The rows below fall into families. The same turns and mirrors carry the whole set onto itself and the rows of a family onto each other. For each named row, which other rows are in its family? Write them in the order they are listed.
These 32 rows form 4 families of 8 rows each.
vuf: [ -2   8  -5 -32   8  27 -32 -11]
duk: [ -6 -13  44  39  25  17 -26 -15]
tevo: [-63  -4  47   6  30 -10 -22   0]
dubu: [-31  -9  33   8  -1  57  21 -11]
geb: [-39 -54  -5  12  18   5 -29 -20]
gibof: [-26  -1  36 -13   5  57  18 -14]
fifip: [-14  13 -17  -9  27  -8 -23  -3]
tabil: [-32 -11   9 -29  -6  56   6 -22]
bodez: [-13 -23  44  -7  64   7  -6 -18]
motoz: [-58 -35  45  22  21  14   3  10]
lin: [-34 -15   6  -9 -16  57   6 -17]
kele: [-21 -39  33  30  49   5  -1  -9]
vuzov: [-41 -29   1  -9  -7  52  19 -15]
Zak: [-20   3 -23   5  24  -9 -22   2]
kubof: [-61   0  51  -5  33 -10 -24  -1]
rovi: [-19 -19 -15 -42  35  13  -1  -4]
geri: [-40  -4  59  23  -5  30 -25   0]
Raka: [-17  11 -19   3  22  -5 -28  -2]
zono: [-19 -18  13 -28  16  16 -55 -37]
mufof: [-19   4 -21  -9  31 -11 -18  -1]
zat: [-40 -28   2 -29   4  50  18 -20]
beso: [-34 -47   4 -30  36   3 -30 -29]
nudub: [-27 -37 -26   6  18  12   3   9]
Pesus: [-60   9  53   0  25  -4 -31  -3]
tizol: [-11  -9 -13  18 -11  29 -28   0]
ber: [-62   0  52  11  22  -6 -29  -1]
ruvop: [-24 -28   8  16   0  18 -53 -30]
Tukuz: [-33 -14  36 -20  19  54  31 -12]
zuz: [-34   8  66 -27  19  27 -24 -12]
reg: [-38 -23  28   0  11  51  34  -6]
Rof: [-51 -27  52 -28  43  12   4   3]
zizol: [  3   0  52  -1  42  20 -28 -24]

Which other rows belong to the same family as zizol? duk, geb, bodez, kele, zono, beso, ruvop
Which other rows belong to the same family as gibof? dubu, tabil, lin, vuzov, zat, Tukuz, reg
Which other rows belong to the same family as rovi? vuf, motoz, geri, nudub, tizol, zuz, Rof

The rows below fall into families. The same turns and mirrors carry the whole set onto itself and the rows of a family onto each other. For each named row, which other rows are in its family? Write them in the order they are listed.
These 30 rows form 5 families of 6 rows each.
Mip: [-15  25  23   1  32 -40 -23 -50   1  31  57  41 -29  10   2 -12  -8 -20
 -29  68 -19  27  19  26]
poz: [-12 -54 -36 -20  34  20  21 -24  28  26   1  40  22 -10  56 -15 -11  31
  17  17 -14  -2  36  20]
Rilor: [ -3  36  27  -7  31 -42   2 -41  -6  35  53  30 -45  10  25 -23   7 -38
 -20  50  -9  35  43  22]
ruk: [ 28   4  12  22  33   4  -8  -3  11  38  38  48   2  39  11   8 -31 -44
 -19  29 -10  -8  45  30]
deze: [ 22 -26 -30 -33  28  29  20 -21  31  38   8  40  38 -33  28 -26 -18  21
   6  -4 -25   8  38  29]
Dadak: [-14  39  27   4  35 -48 -12 -21   5  30  60  37 -19  26   7 -28   8 -28
  -3  54  10  28  19  22]
susom: [  0  10  11  -9  51   1  16 -20 -21  20  59  24  28 -15  27 -35  25  22
 -35  79 -32  35  42  17]
kega: [-40  -2  -8 -47  21 -17  26 -43  13  24  33  27  -2 -41  39 -56  43  15
  29  25   1  23  30  41]
fumo: [ 17  27  14 -13  20  -4   0 -17 -24  20  27  18  18 -35  30 -14  12  33
 -31  61 -51  21  51  27]
bina: [-32 -17   0 -49  37 -26  21 -34  15  16  36  28  11 -39  51 -61  21  16
  25  47  -8  22  53  41]
zilev: [ -9  -9 -16 -14  20   3  11 -38  36  49  -1  67  15  35  12 -39 -17 -48
  32   5 -12   0   9  20]
Vuzim: [  8  23   4 -14  63  11 -28 -27 -13  11  53  32  11 -26  33 -14   2  36
 -28  58 -36  25  52  30]
Foge: [-20  -6   3 -34  11 -18  15 -33  47  44   8  57   9  49  23 -13 -13 -41
  26  -1   7   3  27  41]
rusi: [  0 -24 -46 -36  31  48  15 -44  18  33  -3  39  31 -22  42  -2  10  12
  -2  12 -26 -10  48  34]
guv: [ -2 -30 -30 -13  37  37  27 -19  22  32   4  48  47  -2  43 -17   5  27
  14  -2 -20  -6  31  19]
vuro: [-43   1 -15 -34  39 -21  19 -57   6  36  12  15  16 -41  37 -31  47  24
  14  16 -24  28  34  21]
sika: [-18  28  49   7  19 -33   2 -35 -14  18  29  38 -26   9  31 -17  15 -41
 -16  52   1  33  12  11]
Sovig: [ 21  11   0   9  12  34  12 -24   7  51  30  55 -11  53  19  18 -14 -23
 -27  29 -22  16   4  18]
tif: [-46  -5 -17 -53  51 -33   9 -44   5  15  26   8  -6 -33  42 -29  30   4
  16  24   7  33  32  21]
vep: [-22 -32  10 -17  21 -12  22 -39  48  48  13  54   8  19  19 -11 -11 -46
   7  -8  29  16  12  20]
Vog: [-13 -27 -33 -36  19  41  26 -16  20  27  -1  31  47  -9  26 -13  19   2
  20   6  -7  -3  37  54]
Kezi: [  1  21   3  -7  49  11  -3 -23 -26   1  53  14 -17 -47  38  -9  22  20
 -21  51 -22  29  39  38]
sog: [ 50   3  17   2  17  16   1 -40   9  29  28  68  10  22  19  19 -28 -23
 -30  33 -25  -7  12  39]
gem: [-14 -19  -7 -29  -1  -5  17 -39  48  55   5  52 -19  33  40   3 -14 -25
  24  -6   1   2  26  41]
Gor: [ 35  21  -2  25  19  32  -7 -19  16  48  30  67  17  34  10  -4 -11 -21
 -19  37 -25 -16  34  29]
kifi: [ 27   7  -2   8  29  30  -6 -19   2  25  28  60   0  48  17   8 -37 -27
 -31  45 -25  11  20  21]
Fir: [-21  -7 -26 -19   5  -9  31 -37  35  49   3  46  -4  29  17 -21  15 -55
  25   7  18  -6  10  25]
Tode: [-54  -6   1 -41  17 -16  16 -19  14  25  13  13   8 -39  24 -56  26   9
  11  32   6  47  33  18]
pinu: [ -1   3  -5  -4  38  11   6 -31 -21  23  52  17   9 -31  25 -14  26  39
 -45  69 -31  23  47  23]
levog: [  7  49  38 -10  23 -18  14 -31  -7  47  61  39 -22  23  21 -25  22 -39
 -20  49 -18  38  31  31]

Which other rows belong to the same family as poz? susom, bina, Sovig, gem, levog
Which other rows belong to the same family as vep? deze, fumo, sika, sog, Tode
Which other rows belong to the same family as pinu? Rilor, kega, Foge, guv, kifi

The rows below fall into families. The same turns and mirrors carry the whole set onto itself and the rows of a family onto each other. For each named row, which other rows are in its family? Write them in the order they are listed.
These 36 rows form 6 families of 6 rows each.
Muv: [ 17 -27   3 -34 -28 -35   0  20 -14  29  -2   0  -6 -23  41 -18   5 -12]
fefi: [ 17  43  41  -8  11  38 -13 -32  19  -1  -3  14 -11 -30   4  -3   2  18]
Lufa: [  7   0   7 -31 -22 -38  -1  16  19   4  41  24  -7  -8  26 -17 -25  10]
pozek: [ 12  32  22   3  19  17 -16   0  41  24  -4 -15  26  -6  -9  33  32 -11]
vip: [  4 -33 -17 -43   4 -10 -24  -9   1  11  33   9  13   3  13 -33   3  -9]
nuto: [-31  -6  52  -8   8 -12  11  -1  -8  11 -13 -19  15 -15  -2  30   6  58]
banu: [ -8   6  14  -1  -9 -23 -11 -10   4  -8  25 -35  30  -4 -45  30   8  20]
lise: [  2  32  28  -3  -9   9 -10 -33 -12 -18  13  -7  -8 -37 -23  -7  -7  45]
tera: [-19  24   5  19 -14  16   0  23  -7  -8   0 -27  -4 -24 -17 -23 -32  48]
puvim: [ -1   8  20  26  12  40 -19  -2  44   7  -3  12 -18  -4  25  -4 -30  12]
mes: [-20 -15  -4  15 -16 -12   0  27   6 -10  21 -10 -11   0   3 -16 -48  26]
ror: [  9  39   2 -14   7 -13   8  41  23  33  -2 -28  38  -8 -13  13  31 -10]
gaz: [ -9  28  -7  29  17  30  23  40  -2   1 -18 -26 -12 -20   0 -26 -11   1]
Suse: [  9 -10   3   9  26  12  27 -14  -4 -18  24  10 -40   1   7  -3   4 -45]
mupub: [-29 -32  32 -17   8 -37  21  24   7  23   4   1   8   8  26  27  -1  21]
ripad: [ -4 -10   1 -33  -3   5 -31 -39 -18  -5  20  -8  25 -21 -22 -36   6  35]
bubuk: [-32 -11  34   2  32  -2  43  24 -24  10 -22 -31  -4  -7  -3  24  23  10]
lof: [ -5 -16   8  -6 -10 -34 -16  -1  33   8  38 -11  26  14 -11  35   4  -4]
Vilal: [  1  17  -6   4  18   5  43  14 -33 -17  10 -22 -31 -20 -12 -24   9 -27]
veb: [  0  22  -1  14  14  32   6  43  36  21 -16   3  -9  -6  31 -18 -23  -7]
ludi: [ 11 -24  -8 -19  33  34 -16 -35  -3  -1  17   6  -2   4   4 -27  26 -33]
sofud: [ 15 -29  12   6  11  10  17 -27 -42   2 -14 -19 -30 -23   8  -3  26 -36]
fid: [ 20 -18   5 -38 -25 -34  -2  24 -10  34  -8   2  -4 -25  41 -19   9 -15]
reke: [ 19  15   5 -34  23  38 -34 -23  11  18  -7   7  20 -20  10 -33  25   6]
tosen: [ -2  -7 -21 -23  17  17   4  -7 -41  -9  11 -27  10 -17 -25 -44  26 -10]
Sula: [-18 -25   4  37   9  21   0  -7  16 -16  20   0 -29  12   8   0 -34   1]
Tik: [-28 -31  39   9  40   4  30  -2   0  10  -9  -7 -12  11  12  37  20  -5]
veka: [  9 -10   9  10  22   1  -6  -8  37  13  21  -9  12  18  -6  40  24 -38]
gomaz: [ 19   3  38 -17 -24   3 -28 -37 -17  18 -24  -9   5 -46   9  -3  12  34]
Veve: [ 17  39   6 -34  -6 -17  10  41  20  23   9  13   2 -24  27 -30  -6  -1]
tabi: [-25  -1  36 -22  20 -17  28  48   7  39 -19 -10  12  -3  28  20  14  18]
zik: [-16   6  58  -7  29  10   8  -1  14  30 -27  -3  13 -14  17  35  18  32]
zez: [ 14 -22   5   3  13   9  18 -20 -44   2 -16 -23 -25 -26   4  -8  29 -29]
vun: [ 25   5  38 -14 -15   9 -29 -36 -11  20 -26  -4   3 -45  17  -4  13  31]
dosu: [ -9  20  -2   4   8 -17  19  23 -10   3  12 -47  26  -8 -44  15  29  -9]
Geg: [  9   8 -22 -49  11   5  -7  26  -6  25   0  -5  23 -17  13 -50  21 -14]

Which other rows belong to the same family as dosu? pozek, banu, ror, lof, veka
Which other rows belong to the same family as Lufa? fefi, lise, Suse, Vilal, Veve
Which other rows belong to the same family as vip? ripad, ludi, reke, tosen, Geg

The rows below fall into families. The same turns and mirrors carry the whole set onto itself and the rows of a family onto each other. For each named row, which other rows are in its family? Write them in the order they are listed.
These 16 rows form 4 families of 4 rows each.
dozar: [-24   1  20  24  29 -14   9  40   9 -21  20  23   3  48  -6   1  31  -2
   0  24 -10 -41  14]
tolit: [  1   0   7  -7  34  26   8 -75  11  20   6   3  43   5 -19  16  -4  21
  22 -11  22  -9  16]
mak: [-15  30   4 -48   6  -8 -15  -3   0  17 -14 -10  13  12 -43  24   5 -65
 -15  -9  23  -3  -6]
pilos: [-17  -9   9  20 -22  16  -2  -5  28 -20 -16  15 -27 -21  11  65  27  19
 -31 -17   6   1  29]
famil: [-20  15  16  21  42   2   1  39   6 -14  15  20   4  44   7  -4  23   3
   0  23  -8 -50  -2]
dif: [-37 -18  18  25 -22  25  -6  12  19 -21 -16  14  -4 -16  31  57  27  23
 -18 -23   1  -4  16]
Dopa: [-26   0  14  32 -27  26 -10   3  30 -19 -20  16 -10 -21  16  48  28  29
 -29  -9  -4 -12   6]
Koz: [ -8  30  -1 -45   5   2  -8 -11  17  15 -17   5  -5  23 -42  18  -6 -62
   1 -17  29  -2  -7]
fesod: [-16   1  21  10  29  -9   6  43   9  -9   7  28   2  38   0  13  29  13
  -9  15 -28 -57   6]
Zun: [  3  15   6 -13  31  32   9 -75  21  12   9  11  20  -6 -23  15 -17   8
  38  -8  16 -11  16]
gevu: [ -7  20  14 -50   5  -6 -18   4   4   2 -18 -12   7  21 -29  18   6 -68
  -5 -33  26  -2  -5]
pefak: [-25 -17  22  34 -24  22  -8  -3  24 -31 -15  10 -20 -26  18  51  31  13
 -23 -14  20 -10  22]
vif: [ -9  -2  13 -12  41  28  14 -68  11  -2  12   4  30   0 -29  19 -12   4
  36 -24  23   5  28]
Nof: [-19  26  10 -44   5   6  -1  -8   0   7  -6  -7  10  17 -29  18   0 -76
  11 -10  35  10  -3]
vuvom: [-35   9  30  16  34  -2  12  48  -2 -25  12  25  14  35  10  12  22   1
  -5  11 -24 -40   6]
duv: [-12  -1  13   0  24  34   9 -69   4   8  10   8  43   0 -20  19 -18  16
  34   7  11   3  22]

Which other rows belong to the same family as Dopa? fesod, vif, Nof
Which other rows belong to the same family as pilos? famil, gevu, duv

The rows below fall into families. The same turns and mirrors carry the whole set onto itself and the rows of a family onto each other. For each named row, which other rows are in its family? Write them in the order they are listed.
These 18 rows form 3 families of 6 rows each.
nez: [-62 -23  -3 -30  -7 -35  24 -32  19  33  13  30  -8  10  21 -15  17  39
  -2  12 -28]
digi: [-14 -28 -40   0 -33 -31 -25  23 -18  -5  13 -12   6 -20  12   3  60  -1
  21 -29   5]
figiv: [-55 -14 -40  -3  -4   7  28 -43   2 -16  -3 -23  18  44  30  -8  34  28
  14  36 -24]
Fub: [-26 -15 -39  -2 -27 -21  -7  42  28  -4 -28  12  -9 -54   4  14  11  46
  20 -30 -40]
Gedop: [ -5   0 -34  -5 -40 -21  -8  42  34   1 -31   9  -7 -44   4  15  -1  48
  15 -18 -38]
vati: [-14 -21 -49   0 -42 -21   9  41  22  -2 -22   7  -3 -52  -4  25  11  40
  14 -21 -45]
pifo: [-71 -33   4 -28 -27 -37  32 -37  12  11   7  22  -7  12  17 -12   6  23
  -3   7 -25]
Futel: [-10  -6 -41  18 -47  26 -47   2  29 -43 -27  17  18 -23   2   2  31  19
   1  -5 -10]
dero: [ -3  -8 -38  22 -71  12 -42  -8  28 -37 -24  13  20 -22   9   3  31  11
   5  -4 -19]
bozi: [-45 -13 -41  -2 -19   9  29 -36  -3  -7 -17 -34  30  42  22 -16  23  21
   3  45 -22]
vaben: [-16 -27 -46  -2 -17 -25 -26  23 -13  -9  -6  -5   7 -10  22   7  64  12
  32 -33  10]
rirud: [  8   2 -32  10 -53  18 -49   3  19 -46 -21   2  13 -13   4  -6  31  13
   8   3  -7]
gup: [-60 -12 -49   1 -17   4  34 -44  -7  -7 -14 -38  31  26  32   0  15  24
   6  34 -17]
dofed: [-42  10 -43 -28   1  22  18 -29  21  11   6   3  23 -31   8 -23   8  42
 -35  48 -23]
Dus: [-55 -30   8 -23 -19 -38  33 -32   9  33   2  15  -8  20  14 -24  12  27
   0  11 -22]
fad: [-45 -10 -38 -40 -17  13  17 -33   6  17  10  11  35 -37   1 -17  -1  33
 -35  46 -13]
von: [ -2 -26 -33  -8 -21 -32 -22  36 -14   1   3 -12   3  -2  13  12  52  16
  39 -25   4]
zesi: [-36  -1 -33 -39 -15  17  30 -20  20  20   3   6  27 -30  -1 -32  -3  33
 -32  46 -20]

Which other rows belong to the same family as digi? vati, pifo, dero, gup, fad
Which other rows belong to the same family as bozi? Fub, Futel, vaben, Dus, zesi

The rows below fall into families. The same turns and mirrors carry the whole set onto itself and the rows of a family onto each other. For each named row, which other rows are in its family? Write them in the order they are listed.
These 40 rows form 5 families of 8 rows each.
dat: [ 20  -9 -39  -6  -6   0 -10 -20  10 -40  29   5  -3 -29  43  -2 -17 -28
  -7  38]
nuved: [ 31  21  13  23 -13 -29  59 -56 -17 -16  40  -3   8 -10 -28  33 -10 -37
  -7   3]
nugov: [ 28   0   3   6 -40 -42  66 -16  11  19   3   2 -12 -10 -25 -11 -14  19
   1  -1]
fezar: [ 43  15 -13 -16 -13 -29  16 -48 -45 -43   2  -4  12  15 -41  -2  -6 -33
  -2   9]
Vab: [ 37  -1  12  12 -35 -46   5 -70 -25 -39   7 -14  14   6 -32  16  13 -21
  11  19]
Dival: [ 17 -39  -2 -19   2  -1  10 -15   4  24 -28   3  20 -26  38  15   5   5
 -50  17]
biza: [ 28  -5 -41 -25   5 -22 -25  -2   2 -35  -6 -18   2 -23  39  -2  -4 -31
  -9  29]
lezu: [ 36  -2  -7  10 -27 -34  33 -43   2 -44  13 -20  -4 -14 -28 -38  11  -3
  12  -2]
lodar: [ 31   5  22  22 -42 -22  38 -35  -3 -23  48 -12   9 -14 -32  45 -16 -31
 -15  25]
bag: [ 23 -11  -3 -11 -15 -27 -29 -27  12 -30   1 -10  15 -21  48  -7  22 -23
 -15  56]
zigu: [ 32  12  12  33 -46 -19  65 -21  10 -23  21 -13  12 -38 -25  -9  -5 -12
 -16  -7]
Rebip: [ 17 -23  37  -8 -26  12  -4   5  10 -14   3 -15  32 -37  27  14  -4 -28
 -40  41]
Kame: [  6 -22 -24  -5  22  -9  -9 -13  19   7   7   9  31 -15  42  14  20  17
 -42  19]
gamo: [ 14  22   0 -14  11 -26 -17 -14  10  23  22  -9  37 -31  13 -21  24  36
 -25   6]
linag: [ -9  38  15 -27 -10 -54   8 -16 -16 -25  14  17  34   5  -9  15   9 -18
  36  -4]
dun: [ 31 -22 -22 -26 -12 -10   0   3 -15  25 -40  -1  14 -18  16  26 -26   7
 -41  14]
molu: [ 32  18  22  -8 -18  -4  16 -10   7   8  17 -26  25 -73  21 -14   8 -14
 -49  14]
pofur: [ 23 -27  12 -12 -30 -19  -3 -20  -1  32 -30   8  24 -14  30  23  -1  15
 -45  44]
Tezos: [ 23  20  21   0 -12 -51  64 -39 -10  15  24   8  -9   5 -16  28 -20 -26
  19   9]
viruf: [ 29  29  -5 -24 -25 -49  54  -7 -17  12   6  19 -10  14 -17  23 -33 -24
   5  25]
Lozip: [ 11 -26  15 -11   3   7   8   0  13 -12 -16 -10  31 -44  48   7  12 -29
 -40  16]
gobal: [ 36   9  -5 -30   0 -17 -16 -36   1 -10  16 -32   5 -48  18 -41  24  -2
 -22  22]
kof: [ 12  18   0  25 -16 -46  33 -15  13 -10  21   4  25   4 -29 -22  11  31
  15 -15]
Gof: [ 14 -23 -19 -18  16 -14 -10 -16  20 -20   0  -7  10 -25  57  -8  22 -20
 -22  29]
fudi: [ 20   0  18 -36 -23 -13  10 -50 -44 -48   4 -11  20  -9 -39  13   1 -31
   1  -8]
vepu: [ 10  41   9  -6  -1 -44  19  -1 -24 -16   9  18  44  27 -34   9  -7 -12
  17  -4]
tugaz: [ 21   0   2  -4 -13   3   0  25  -4 -19 -21 -14  40 -47  30  20 -16 -40
 -35   8]
Vaf: [  8  -1  14   1 -29   0  15  11   3 -11 -20  15  29 -47  51   7 -26 -40
  -7  19]
sef: [ 14  -8 -45  17   1  -7 -27 -36 -11 -10   5  28  42  -7  23  12  -2  23
 -25  14]
Rab: [ 11 -35   3 -20 -13  12  -1  -6 -18  21 -33  20  28  -9  13  10 -32  16
 -16   8]
tagen: [ 11   7 -47   2  16 -20 -28   7   4  -1   7   6  41  -9  23  25  -2  17
 -33  11]
Tokub: [  5   7  36   3 -14 -44   5 -20  -3 -12  27  -1  30  27 -40  24  -2   4
  30   8]
piv: [  6 -17  -8  -3   4 -11 -33  -9  19   4  28   6  34   2  21  15  11  26
 -33  44]
tipeb: [ 36  38  -8  16 -28 -20  49 -22 -25 -27  32   7  23 -12 -29  33 -20 -45
 -33  12]
Fegi: [ 10  23  33   5   6 -44  38 -35 -18  -1  20   7  24  20 -30  16  -2 -12
  32 -10]
tefig: [ 26  23  -5  -2 -43 -23  44 -53 -32 -13  23  13  22 -29 -23  53  -9 -23
 -40   3]
dibad: [ 30   4  12 -34 -15 -23  15 -12   4  52  -1 -11   3 -44  15 -13  -2  23
 -36  18]
keme: [ 34   8  13   5  -2 -35  33 -71 -33 -25  17  -8  12  11 -37   9   3 -25
  16  -3]
Rop: [ 22  12  24   3 -47 -66  43 -29   0  17  10  11  -3   6 -12  40 -16 -12
  17  30]
Somu: [  4  24 -11 -34 -23 -46  41 -18  -4  12  43  25 -13   1 -11  45 -22  -4
   3  19]

Which other rows belong to the same family as gamo? nugov, lezu, zigu, molu, gobal, kof, dibad
Which other rows belong to the same family as Rop? Vab, lodar, bag, Rebip, pofur, Tokub, piv
Which other rows belong to the same family as linag? dat, fudi, Vaf, sef, Rab, tefig, Somu

